(in the rows, 128 means zero)
A state moves one step at a time under one of 6 hidden systems, and each row is a state written as 20 numbers. Each run below is a few steps of one system.
dovu, run 1, 9 rows:
[[ 65 131 165 140 138 107  97 142 151 146  70 146 152 141 128  96  79 108
   89 110]
 [ 52 141 135 174 137 115 119 125 119 139  79 136 154 132 123  92 124  68
  147 123]
 [126 150 115 166 199 112 121 123 116 153  63  92 128 139 122 103 129  82
  154 143]
 [137 147 163 177 212 110 158 139 104 139 131  95 115 136 121 120 168 110
  168 109]
 [181 137 139 163 165 146 139  97  58 121 162  82 118 127 123 150 162 117
  172 134]
 [192 150 129 114 159 136 153 113  85 141 156  93 118 131 104 187 170 178
  122 130]
 [176 140 161 130 101 156 136 130  89 102 191 118 116 132 121 166 143 175
   76 102]
 [134 125 153  89  70 149 103  92  92 125 160 142 149 126 105 179 110 170
   79 127]
 [ 97 154 118 112  60 135 122 139 131 132 108 150 153 132 116 146 104 160
   40 115]]
Toruv, run 2 (9 x 20):
[[109 123 163 159 139 177 110 134 102 166 129 188 156 134 161 112 131 111
  145  75]
 [ 66 134 142 147  70 128 101  99 121  98 124 150 154 124 113  88 127  68
   98 146]
 [ 94 126 101 184 137 117 128 142 162 176  60 122 148 133 161  91  78 126
  121 144]
 [139 142 124 197 173 143 119 118 103 111 114  92 112 143 120  95 166  64
  140 138]
 [136 113 124 128 140  80 116 105 169 102 111  67 110 130 105 108 101 119
  101 197]
 [158 131 113 151 197 108 159 136 118 169 112  69 116 135 124 170 131 174
  163 138]
 [183 146 169 106 149 123 125 125  97  75 178  90  95 135  92 152 159 137
   94 117]
 [125  99 172  71 131  88 141 116 158 149 159 135 140 116 118 164 109 197
  133 137]
 [134 151 154 129 110 161 143 130  54 152 160 146 150 127 134 182 134 168
  133  72]]
ponu, run 3, 9 rows:
[[134 129 157  84  61 132 100 113 102  56 175 145 123 116 123 114 113  98
  108 117]
 [108 167  78  99 131 100 162 155 158 150  74 157 142 108 153  85 135  99
  155 127]
 [181 169 136 155 152 176 112 131  87 113 135 125 113 147 113 125 180 107
   66 105]
 [130 114 132 127  87  98 154  91 163 101 174 133 138 100 130  78 156 111
  130 195]
 [132 150  70 168 165 139 155 127 122 196  76 110 144 136 128 147 160 142
  145 153]
 [148 101 184 156 149 138  98  99 134 112 164  94 112 152  86 150 143 152
   66 151]
 [100  86 120 143 110  88 165 121 154 147 146 109 141 106 158 128  85 158
  198 159]
 [119 122 126 116 165 164  84 124  91 170  82 122 134 156 108 200 107 152
  133  94]
 [ 99 107 188 106 106  91 118 152 152  67 166 119 108 131 121 121  83 142
   95  98]]
gile, run 4 (9 x 20):
[[169 104  96 178 116 169 121 155 135  80 160 107  83 140 162 104 131 105
  133 117]
 [ 70  83 151  86 123  92  98 102 176  99 130 134 126 128  89 121 127 104
  149 162]
 [142 138  67 135 124 102 171 158 109 104 128  69  98 119 147 152 110 137
  192 121]
 [147  89 181  85 172 142  90 131 141  91 174 145  94 143 110 141 153 122
  146  95]
 [ 79 147 121  97  82  85 185 129 113 125 152 138 153  99 117 155 140 153
  170 124]
 [208 132  95  67 144 167 113 145 114 134 133 141 105 131 158 156 119 152
  141  95]
 [ 86 148 153 112 138 123 150 140 159 136 141 191 146 122 104 110 210 114
  118 111]
 [156 133  72 112  46 145 147 142 135 128 136 144 136 107 182 116  85 155
  110 134]
 [136 113  93 108 177 161  93 121 177 156  82 167 121 142 124 109 176  93
  141 149]]
tofi, run 5, 9 rows:
[[113 120  81 176 135 148 167 131 129 199 113 143 152 124 159 143 149 158
  175 138]
 [110  99  98 183  96 197  98 115 148 139 133 153 129 155 111 147 174 132
   82 145]
 [ 69  66 134 175  98 114 129 130 163 125 146 101 124 137 129 152  88 167
  141 145]
 [114  86  91 136 123 174  72 139 107 107 107 110 100 155 134 167  89 106
  171  95]
 [118 110 150  95 101 115  89 142 146  47 147 107  92 146  98 135 102 116
   84 117]
 [150 126 151  84 150  79 133 151 115  96 135  94 105 115 157 117  56 126
  179 100]
 [184 172 118  49 141 135 108 127 101  94 119 147 116 118 127 110 147  82
  130 109]
 [165 178 153  93 130  70 186 138 144 117 148 125 134 100 134  88 145 149
   90 146]
 [178 153 113 122 167 138 168 119 114 193 119 160 153 107 170 108 154 136
  173 131]]
pizog, run 6 (9 x 20):
[[130 145 123 176 159 116 118 134 103 120  92  48 110 157  96 166 109 142
   89 135]
 [145 117 192 138 179 124 122 156 111 143 141 124 122 137 158 132  77 155
  141  67]
 [112 104 149 136  90 153  81  83  58 101 144 111 140 127 123 149  85  97
  159 122]
 [ 90 173 126 113 132  88 120 168 112  96  71  95 121 139 113 122  80 100
   99  92]
 [149 134 170 102 130 153  92 139 129 127 129 186 139 123 168  79 101 101
  106  85]
 [105 121 145 112  86 106 103  76 129  82 142 127 139 113 108  86 127  67
  125 179]
 [127 187 110 151 160  97 154 149 148 143  71 122 139 126 132  66 148  92
   91 141]
 [181 110 178 136 173 158 101  99 156 143 155 155 126 136 130  93 168 121
   87 148]
 [129 113 148 182 133  87 156  89 126 113 160  71 130 117 116 106 133 119
  154 192]]
ponu, run 7 (9 x 20):
[[ 43 112 161 166 141  99 141 164 166 146 109 150 143 134 138 105 111 127
  144  97]
 [156 131 110 153  96 173  80 121  62 113 110 101 127 142 153 140  63 108
  114 107]
 [ 67 107 167  99 140  99  96 122 172 100 116 162 133 130 110  82 130  72
  139 129]
 [138 171  82 169 125 130 150 161  76 104  98  81 113 130 152 119 108  95
  147 101]
 [159 131 175  89 166 128  81  76 122 111 128 139 130 125 102  94 153  72
  119 157]
 [ 92 170 120 166 123  74 199 144 111 110 133  92 133 112 120 113 153 118
  154 133]
 [200 151 139 114 168 139 105  75  89 170 101 107 147 125 126 128 119 127
  107 168]
 [ 70 126 200 165 134  84 166 121 138 129 167 129 149 122  98 122 160 143
  118 129]
 [156 141  99 148 100 128 132 104  85 171  97  92 155 118 161 143  56 160
  122 156]]
tofi, run 8:
[[125 147 153 136  81 143 150 162  89  83 188 154 121 116 159 117 130 123
  134  62]
 [150 130 105  71  82 131 112 124 150 152 102 162 153 111 168 109  66 146
  102 141]
 [ 91 146 105 118 123 115 170 191 167 110 126 167 117 123 149  97 162 109
  152  82]
 [181 123 101 162 106 155 117 118 155 133 126 136 130 120 183  59 105 109
   94 166]
 [ 97  98  88  97 136 100 148 127 200 134 124 150 120 117 120 115 169 120
  184 168]
 [179 130  67 195 123 156 146 138 121 107 136  77  94 136 149 118 146 121
  127 150]
 [154  66 134  94 153 135 105  99 184 139 158 132 108 137 109 156 152 164
  138 170]
 [133 122 102 145  96 132 163 132  78  88 182  88 108 119 126 171 139 143
  186 116]
 [185 113 111  80 119 167  93 127 127 137 131 127 112 145 128 180 105 179
   87 120]]
pizog, run 9 (9 x 20):
[[ 98  94 117 154 109 167 127 158 170  96 167 155  99 149 110 146 189 135
  114 105]
 [107  76  62 150 108 123 139 148 194 138 114 116 112 130 160 125  99 152
  166 159]
 [125 110  81 104 174 151 125 148 142 137 114 145 102 140 121 158 180 116
  204 106]
 [193 117  62 103 103 153 130 146 135  88 154  99  82 130 148 150 125 149
  136 133]
 [147 126  98  49 148  89 151 123 136 154 117 125 130 104 139 156 105 157
  199 140]
 [171 172  96  86  99 160 148 121  66 122 154 142 132 117 122 168 175 137
  137 105]
 [140 142 115  71  81 101 148 126 145 135 134 125 141 116 118 161 103 194
   75 149]
 [ 90 150 148 109 103 119 175 129 117 166 148 182 170 106 132 143 160 160
  148 105]
 [ 96 126  97 152  58 171 122 119 133 131 134 151 141 141 101 165 161 154
   65 140]]
dovu, run 10:
[[199 160 150 112 171  97 165 153 139 108 154  92  98 126 124 120 148 159
   87 125]
 [154 111 186 123  96 153 131  96  83 126 207 158 148 109 148 135 131 148
  146 109]
 [148 147  77  88  73 153 124  89 118 139 123 142 145 121  99 161 164 144
   92 175]
 [141 128 148 131 122 121 126 159 186 139 122 134 125 140 136 113 107 176
   31 125]
 [ 61  79 172 152  80 151  91 110 133 124 150 173 155 132 131 122 106 115
  131 115]
 [ 82 133  58 131 100 124 110 114 141 149  54 113 146 135 108 140 110 111
  124 171]
 [104 129 139 158 186 111 124 190 176 134  81 116 106 155 138 106 105 128
  109  88]
 [ 84 103 166 156 143 118 115 114  96  96 145 117 125 126 124 115 120  71
  203 109]
 [154 163  66 113 159 110 152 118  93 151  83  85 128 118 123 152 135 118
  184 152]]
Toruv, run 11, 9 rows:
[[148  99  66 139  97 179  89 116 128 164  87 133 134 136 172 135  69 133
  136 144]
 [ 91 148  83 145 146 137 140 164 149 105 105 134 105 146  96 130 206  90
  132 114]
 [168 102  96 127 100 111 130 138 160  85 148  98 101 113 176  84  72 117
  143 158]
 [126 107  82 100 180 147 100 118 124 155  84 116 114 147 102 184 149 126
  188 130]
 [154 176  99  98  95  91 172 163 114  61 149  92 100 113 126 124 137 125
  111 115]
 [179  94 135  61 176 134 106 129 166 156 127 153 116 124 156 128 108 148
  165 124]
 [122 160 100  91  92 134 154 102  69 120 150 137 145 108 103 170 177 125
  167 128]
 [162 147 110  78  97 138 121 163 165 127 113 165 125 126 158 109 100 156
   59 109]
 [118 106 119 129 141 155 145 116 139 160 151 187 142 116 147 117 189 116
  203 124]]
gile, run 12, 9 rows:
[[138 145 123 199 113 143 145  82  61 128 148  80 143 124 112 143 155 118
  135 162]
 [163 132 179  97 165  95 101 110 137 125 119  87 119 138 100 140  94 153
   67 150]
 [110 130 155 198 167 112 173 121 110 183 137 108 152 127 130 142 146 161
  156 134]
 [153 121 151 132 100 170  87 106  89 119 148 109 127 151 102 184 111 166
   60 124]
 [ 81 151 149 133 178  90 143 138 141 194  67 130 159 136 111 145 119 157
  117 120]
 [146 139 132 198 102 186 119 144  72 136 142 120 133 144 156 142 109 142
   91  85]
 [ 85 129 174 104 135 122  74  93 128 154  81 154 165 138  99 124 102 111
   85 136]
 [133 182 100 193 125 123 160 143  79 149  87  89 144 124 157 107 100 113
  124 121]
 [159 113 196 143 155 155  65  94 113 118 133 130 129 143 125  96 108  95
   84 131]]

Name the system that made each run.
run 13, 2 rows:
[[152 124  60 142 109 167 161 156 114 123 158 122 101 132 141 176 169 158
  166 109]
 [140  99  77  73 119 130 125 140 157 145 118 116 110 134 128 196 100 191
  149 132]]
	pizog
run 14:
[[171 105 120 165 116 194 121  86  93 167 165 159 148 120 162 132 156 133
  160 141]
 [103 121 112 120 134  91 130 122 135 103 118  61 107 144  66 182 135 149
  115 161]]
	pizog
run 15, 2 rows:
[[158 121 160 122  72 155  91 108 121 114 154 148 142 122 154 102  82 134
   59 134]
 [ 54 107 131 152 143 136 133 122 156 190 103 169 159 137 110 146 167 139
  147 128]]
	Toruv
run 16, 2 rows:
[[131 169 100 122 172  74 174 171 155 106 101  80  98 134 100 128 159 134
  114 132]
 [224 131 157 119 174 137 141  99 100 137 176 111 120 117 150 121 147 141
  147 143]]
	ponu
run 17:
[[108 100 149 146  92 123 105 117  75 101 144  86 131 128 141 152  42 126
  160 111]
 [114 137 120  52 135 130  76 150 122  99  86 131 109 148 103 162  98 112
  116  87]]
	tofi
run 18:
[[112 108 130  99 159 130 122 151 107  89 155 115  92 142 100 186 155 127
  188  78]
 [164 127  62 116  77 147 124 154 109 115 117 106 114 124 178 143  56 146
  137 113]]
	pizog
run 19 (2 x 20):
[[165 128 121  97 214 104 140 159 168 165  92 112 107 136 139 137 121 159
  152 117]
 [124 117 154 156 115 130 156 148 117  70 201 132 104 120 142 105 168 104
  166  95]]
	dovu
run 20:
[[123 134 128  62 121  79 170 159 138  82 168 110 100 117 109 164 143 160
  160 108]
 [156 147  71 115  80 165 145 124  97 177 110 157 158 110 175 146 105 156
  143 128]]
	pizog
run 21, 2 rows:
[[ 91 138 120 146 141  77 145 103 124 177  72  89 163 123 117 138  90 144
  136 175]
 [179 132 141 192 170 167 108 136  86 120 131  79 102 158 131 147 123 131
  101 104]]
	gile
run 22 (2 x 20):
[[152 172 115  78 168  90 141 107  94 169  75 113 153 108 128 131 110 118
  163 145]
 [191 164 168 164 156 151 147 135  94 114 172 128 117 127 139  97 178 118
   96 101]]
	gile
run 23 (2 x 20):
[[127 160  99 122 115 167 147 173  88 126 138 150 119 140 125 176 170 148
  128  57]
 [125  88 111  86  65 138 108 134 163 121 143 140 124 130 138 159  75 182
   98 131]]
	pizog
run 24 (2 x 20):
[[149 122 156  49  99  98 119 113 149 118 141 159 145  97 157  95  78 131
  132 138]
 [161 151  73 132 150 146 161 108 110 157 121 140 135 112 140 120 194 104
  188 153]]
	gile
run 25, 2 rows:
[[103 135 133 218 132 171 105 117 113 152 100 123 141 155 110 123 152 109
   70 133]
 [ 95 126 149 166 109 106  97 125 135 128  85  94 141 141 127 112  51 128
   66 146]]
	gile
run 26:
[[173 127 145 140  86 153 151 131 141 102 204 149 120 117 147 104 163 150
   84 129]
 [115 100  93  87 112 120 127  93 186 175 109 157 153 118 120 138 137 157
  135 192]]
	gile
